128 stands for zero in the data rows.
Here are some points, one per row:
[153, 188, 83, 62, 120, 87, 160, 103, 172, 143, 147, 85, 119, 161, 19, 150, 87, 181, 112, 156, 130, 107, 136, 96, 191, 135, 145, 179, 167, 180, 130, 172]
[113, 182, 172, 170, 163, 142, 163, 179, 255, 158, 175, 122, 61, 147, 161, 88, 73, 152, 136, 103, 95, 109, 104, 163, 55, 104, 123, 136, 255, 163, 92, 143]
[158, 135, 115, 110, 162, 131, 125, 55, 203, 194, 125, 140, 114, 84, 171, 154, 163, 126, 149, 116, 128, 165, 118, 174, 157, 93, 125, 136, 135, 114, 151, 158]
[143, 165, 94, 159, 97, 167, 101, 96, 131, 119, 93, 167, 159, 101, 156, 110, 148, 78, 139, 108, 128, 115, 104, 132, 148, 118, 115, 113, 117, 153, 51, 90]
[72, 141, 148, 129, 172, 104, 140, 132, 179, 168, 81, 72, 201, 133, 112, 162, 113, 159, 63, 122, 88, 116, 166, 119, 197, 170, 51, 135, 150, 82, 145, 131]
[109, 177, 185, 84, 69, 123, 153, 144, 125, 124, 63, 219, 184, 151, 162, 199, 73, 34, 154, 238, 131, 213, 94, 64, 90, 77, 147, 105, 157, 76, 151, 208]
[120, 164, 128, 99, 83, 46, 133, 43, 174, 71, 122, 138, 156, 121, 97, 89, 203, 42, 108, 134, 69, 120, 160, 203, 118, 149, 146, 169, 123, 131, 145, 131]
[172, 117, 81, 204, 135, 160, 184, 99, 154, 84, 93, 68, 82, 172, 110, 155, 112, 127, 101, 80, 121, 123, 237, 114, 134, 134, 105, 86, 53, 160, 151, 255]
[142, 93, 119, 129, 223, 173, 116, 60, 147, 84, 129, 177, 190, 179, 163, 105, 178, 98, 164, 101, 122, 142, 90, 101, 174, 107, 107, 120, 98, 143, 78, 96]
[197, 165, 91, 140, 161, 150, 140, 161, 58, 70, 99, 136, 84, 96, 142, 125, 181, 186, 123, 97, 44, 155, 140, 133, 144, 119, 161, 183, 143, 113, 24, 114]
[92, 148, 175, 123, 173, 144, 149, 174, 78, 155, 141, 157, 132, 118, 137, 115, 116, 125, 89, 135, 83, 108, 127, 153, 148, 22, 94, 128, 147, 151, 117, 200]
[80, 96, 141, 79, 121, 183, 116, 120, 132, 131, 161, 125, 192, 143, 82, 58, 123, 131, 76, 104, 204, 87, 94, 63, 90, 98, 136, 136, 131, 130, 115, 76]
[91, 65, 130, 90, 164, 155, 76, 106, 80, 91, 115, 99, 130, 76, 151, 118, 52, 83, 99, 119, 139, 108, 171, 208, 162, 154, 161, 51, 238, 134, 140, 200]
[121, 119, 133, 122, 110, 95, 159, 111, 130, 179, 130, 95, 94, 133, 170, 147, 170, 151, 119, 171, 150, 137, 110, 133, 110, 124, 84, 131, 99, 65, 48, 100]
[70, 111, 74, 114, 180, 115, 166, 137, 110, 207, 162, 158, 137, 94, 115, 125, 189, 115, 119, 119, 32, 124, 97, 61, 124, 202, 80, 112, 151, 142, 143, 130]
[168, 139, 120, 127, 116, 134, 9, 107, 169, 75, 46, 116, 67, 167, 88, 135, 169, 143, 127, 153, 120, 100, 89, 85, 126, 170, 135, 171, 99, 128, 176, 146]
[216, 168, 113, 173, 101, 125, 96, 195, 141, 87, 162, 151, 137, 94, 159, 166, 130, 155, 88, 116, 124, 130, 150, 140, 128, 186, 84, 125, 109, 143, 159, 131]
[158, 63, 116, 90, 65, 194, 131, 87, 149, 144, 163, 193, 103, 172, 148, 125, 142, 112, 58, 119, 185, 82, 163, 101, 103, 191, 125, 139, 188, 140, 129, 110]
[147, 89, 101, 64, 105, 99, 145, 104, 186, 179, 77, 120, 154, 74, 85, 98, 94, 95, 75, 105, 64, 122, 164, 144, 130, 65, 151, 190, 107, 149, 157, 87]
[141, 114, 174, 151, 193, 223, 120, 130, 121, 152, 70, 156, 149, 119, 83, 183, 119, 99, 164, 100, 172, 134, 134, 113, 112, 192, 170, 169, 149, 69, 93, 105]
[180, 56, 149, 148, 125, 111, 133, 150, 159, 139, 110, 117, 87, 79, 100, 109, 201, 170, 81, 126, 54, 140, 158, 96, 81, 182, 121, 57, 159, 55, 118, 94]
[42, 127, 129, 68, 130, 177, 162, 151, 101, 81, 182, 67, 77, 59, 101, 208, 108, 117, 111, 102, 126, 136, 138, 114, 103, 81, 129, 138, 160, 174, 182, 124]
[182, 112, 140, 105, 93, 94, 161, 126, 89, 163, 72, 162, 139, 107, 115, 92, 97, 117, 66, 122, 141, 191, 88, 160, 19, 136, 109, 108, 118, 139, 137, 103]
[158, 37, 173, 135, 153, 106, 149, 158, 154, 95, 106, 84, 104, 161, 52, 171, 141, 89, 208, 130, 141, 126, 171, 168, 111, 119, 146, 116, 136, 139, 120, 84]
[154, 111, 129, 97, 131, 138, 127, 95, 116, 175, 96, 133, 94, 103, 132, 154, 146, 172, 108, 129, 109, 97, 74, 44, 139, 115, 90, 151, 193, 170, 176, 96]
[144, 150, 128, 170, 89, 111, 122, 104, 92, 135, 165, 86, 138, 184, 68, 124, 116, 72, 83, 125, 142, 102, 106, 91, 139, 130, 127, 175, 123, 118, 9, 165]
[107, 146, 203, 147, 123, 129, 149, 70, 133, 51, 208, 106, 111, 153, 180, 127, 135, 105, 189, 163, 94, 76, 121, 150, 147, 177, 145, 109, 67, 168, 138, 189]
[121, 139, 159, 147, 143, 153, 80, 132, 153, 85, 156, 65, 58, 40, 173, 156, 148, 111, 126, 133, 119, 136, 130, 57, 128, 122, 124, 171, 93, 129, 155, 146]
[204, 124, 167, 108, 191, 40, 122, 107, 63, 157, 152, 77, 138, 174, 107, 71, 123, 133, 189, 145, 96, 144, 121, 96, 53, 200, 127, 102, 135, 235, 146, 159]
[84, 79, 96, 94, 77, 118, 175, 132, 144, 141, 163, 146, 129, 110, 106, 144, 244, 149, 206, 103, 107, 172, 137, 125, 104, 162, 121, 139, 135, 98, 130, 133]
[111, 164, 201, 143, 77, 78, 144, 231, 150, 184, 117, 100, 157, 136, 136, 157, 163, 116, 154, 118, 197, 93, 119, 142, 209, 84, 183, 55, 116, 203, 110, 106]
[144, 89, 76, 157, 12, 172, 119, 139, 134, 112, 208, 90, 153, 85, 89, 51, 87, 162, 214, 171, 103, 131, 84, 137, 128, 167, 91, 95, 107, 85, 133, 123]
[134, 236, 117, 143, 138, 202, 182, 95, 119, 177, 133, 155, 118, 48, 70, 140, 138, 126, 164, 122, 195, 101, 59, 136, 131, 144, 160, 100, 110, 112, 149, 137]
[84, 17, 94, 210, 109, 33, 147, 143, 139, 137, 46, 147, 110, 35, 144, 91, 110, 104, 177, 79, 142, 67, 64, 101, 157, 109, 143, 169, 133, 108, 66, 154]
[102, 77, 153, 123, 87, 122, 155, 143, 152, 62, 148, 220, 131, 118, 143, 112, 83, 189, 85, 138, 150, 215, 57, 154, 218, 179, 73, 109, 86, 178, 107, 103]
[87, 106, 71, 108, 135, 124, 150, 132, 138, 176, 145, 91, 169, 185, 125, 46, 87, 183, 208, 106, 110, 206, 109, 111, 153, 77, 139, 112, 147, 23, 192, 140]
[116, 135, 117, 95, 135, 105, 212, 169, 154, 93, 155, 149, 137, 155, 167, 110, 176, 109, 137, 104, 168, 90, 130, 121, 92, 190, 197, 154, 97, 88, 138, 120]
[152, 93, 139, 105, 168, 133, 109, 213, 134, 131, 162, 90, 133, 102, 84, 111, 119, 125, 117, 172, 170, 151, 176, 109, 166, 87, 107, 214, 97, 131, 121, 194]
[200, 106, 189, 80, 127, 147, 102, 129, 105, 150, 123, 131, 176, 95, 136, 139, 117, 209, 149, 171, 143, 87, 178, 156, 188, 151, 149, 136, 163, 167, 147, 173]
[186, 102, 163, 155, 125, 145, 131, 94, 85, 173, 155, 130, 176, 141, 164, 198, 67, 118, 157, 168, 58, 37, 96, 163, 61, 90, 125, 130, 32, 79, 101, 113]
[64, 143, 74, 90, 124, 120, 96, 132, 130, 112, 161, 107, 172, 141, 134, 255, 76, 196, 149, 171, 128, 135, 173, 173, 103, 125, 174, 81, 147, 137, 33, 99]
[90, 182, 171, 103, 177, 75, 208, 76, 127, 119, 62, 56, 103, 146, 149, 109, 43, 212, 111, 79, 150, 107, 84, 105, 123, 139, 130, 62, 72, 80, 126, 127]
[142, 118, 75, 133, 134, 144, 152, 157, 83, 124, 142, 122, 31, 165, 108, 126, 98, 78, 109, 221, 95, 200, 49, 189, 172, 150, 114, 132, 137, 118, 118, 120]
[149, 158, 143, 43, 121, 131, 96, 203, 126, 120, 139, 152, 58, 106, 145, 60, 61, 155, 213, 86, 68, 83, 201, 154, 91, 160, 126, 172, 81, 176, 121, 146]
[82, 87, 216, 154, 87, 155, 43, 118, 146, 123, 123, 167, 54, 209, 128, 132, 160, 199, 132, 102, 111, 124, 146, 115, 107, 66, 120, 126, 136, 155, 107, 114]
[118, 128, 158, 118, 116, 133, 170, 147, 51, 116, 186, 176, 104, 188, 110, 114, 126, 173, 92, 82, 73, 81, 165, 136, 121, 110, 205, 131, 134, 114, 143, 207]
[118, 114, 166, 173, 144, 133, 118, 93, 64, 92, 116, 111, 154, 82, 132, 159, 61, 123, 153, 49, 98, 216, 156, 123, 94, 189, 160, 161, 158, 187, 124, 108]
[113, 144, 149, 169, 126, 58, 88, 110, 60, 173, 179, 101, 140, 155, 150, 154, 141, 120, 157, 115, 173, 169, 170, 118, 103, 150, 102, 212, 188, 94, 152, 175]
[133, 100, 74, 103, 131, 198, 165, 96, 110, 149, 123, 49, 81, 144, 177, 125, 137, 82, 131, 138, 160, 107, 102, 171, 86, 127, 94, 151, 104, 60, 144, 81]
[130, 152, 160, 150, 118, 168, 114, 131, 132, 161, 165, 128, 152, 119, 171, 129, 89, 103, 112, 145, 136, 102, 154, 154, 220, 148, 153, 182, 152, 85, 173, 0]
[176, 183, 121, 95, 112, 166, 181, 134, 53, 121, 118, 103, 155, 150, 159, 126, 201, 102, 160, 96, 146, 144, 68, 163, 208, 55, 146, 61, 176, 105, 144, 111]
[107, 143, 148, 170, 150, 94, 99, 164, 92, 92, 128, 153, 133, 180, 30, 166, 137, 131, 142, 85, 64, 99, 96, 163, 125, 135, 99, 135, 60, 133, 205, 105]
Along one direction, these points spread out more than along any other. Take the direction at right angles to it along which they spread out most. Go by this last direction. How far along it is each point below, from 0 to 99? 50 is the average, and the first point above lies past it. One standard deviation of the points above along it is 16.
[179, 124, 136, 165, 128, 122, 76, 117, 154, 140, 146, 118, 142, 118, 147, 107, 145, 123, 45, 60, 105, 196, 101, 97, 113, 141, 244, 154, 64, 95, 144, 136] 33
[158, 168, 88, 230, 132, 63, 199, 62, 101, 27, 130, 222, 117, 113, 103, 97, 70, 113, 173, 191, 147, 120, 223, 53, 121, 43, 88, 117, 190, 91, 165, 38] 48
[162, 83, 77, 112, 140, 172, 176, 169, 171, 127, 99, 95, 240, 144, 159, 161, 151, 147, 125, 129, 163, 133, 117, 128, 87, 73, 56, 166, 155, 171, 154, 133] 54
[121, 167, 209, 190, 74, 238, 91, 117, 165, 189, 94, 83, 109, 94, 87, 65, 175, 110, 87, 189, 144, 187, 211, 130, 129, 102, 138, 71, 90, 153, 122, 65] 50
[136, 111, 94, 84, 151, 78, 139, 95, 90, 199, 107, 186, 27, 162, 142, 158, 131, 128, 150, 85, 172, 150, 169, 106, 143, 146, 112, 128, 77, 171, 140, 114] 42
[57, 173, 65, 193, 168, 112, 66, 116, 89, 194, 154, 178, 122, 99, 105, 138, 172, 139, 151, 92, 176, 119, 144, 190, 72, 115, 103, 117, 96, 141, 150, 180] 50
[64, 162, 135, 105, 145, 89, 79, 141, 76, 52, 50, 95, 137, 120, 168, 75, 191, 197, 110, 149, 165, 96, 136, 163, 37, 126, 138, 142, 139, 108, 138, 123] 46
[116, 126, 146, 77, 224, 96, 140, 125, 151, 118, 149, 189, 100, 78, 46, 61, 115, 108, 94, 190, 156, 126, 113, 158, 147, 165, 100, 89, 110, 74, 105, 122] 46
[112, 185, 110, 63, 62, 153, 74, 172, 106, 125, 59, 133, 134, 161, 166, 109, 130, 28, 156, 48, 102, 133, 161, 77, 135, 186, 52, 78, 127, 71, 74, 119] 42
[161, 135, 61, 110, 136, 103, 54, 133, 122, 133, 159, 120, 143, 121, 128, 131, 109, 141, 121, 149, 171, 97, 128, 125, 158, 81, 177, 85, 155, 164, 146, 157] 67
[61, 126, 52, 183, 152, 153, 201, 152, 112, 198, 54, 127, 127, 173, 142, 80, 126, 178, 148, 234, 66, 108, 130, 85, 124, 191, 221, 172, 115, 184, 175, 132] 45
[141, 91, 94, 128, 183, 101, 43, 152, 158, 60, 183, 114, 116, 115, 185, 142, 126, 82, 84, 152, 99, 104, 131, 66, 109, 102, 167, 84, 79, 162, 145, 102] 42
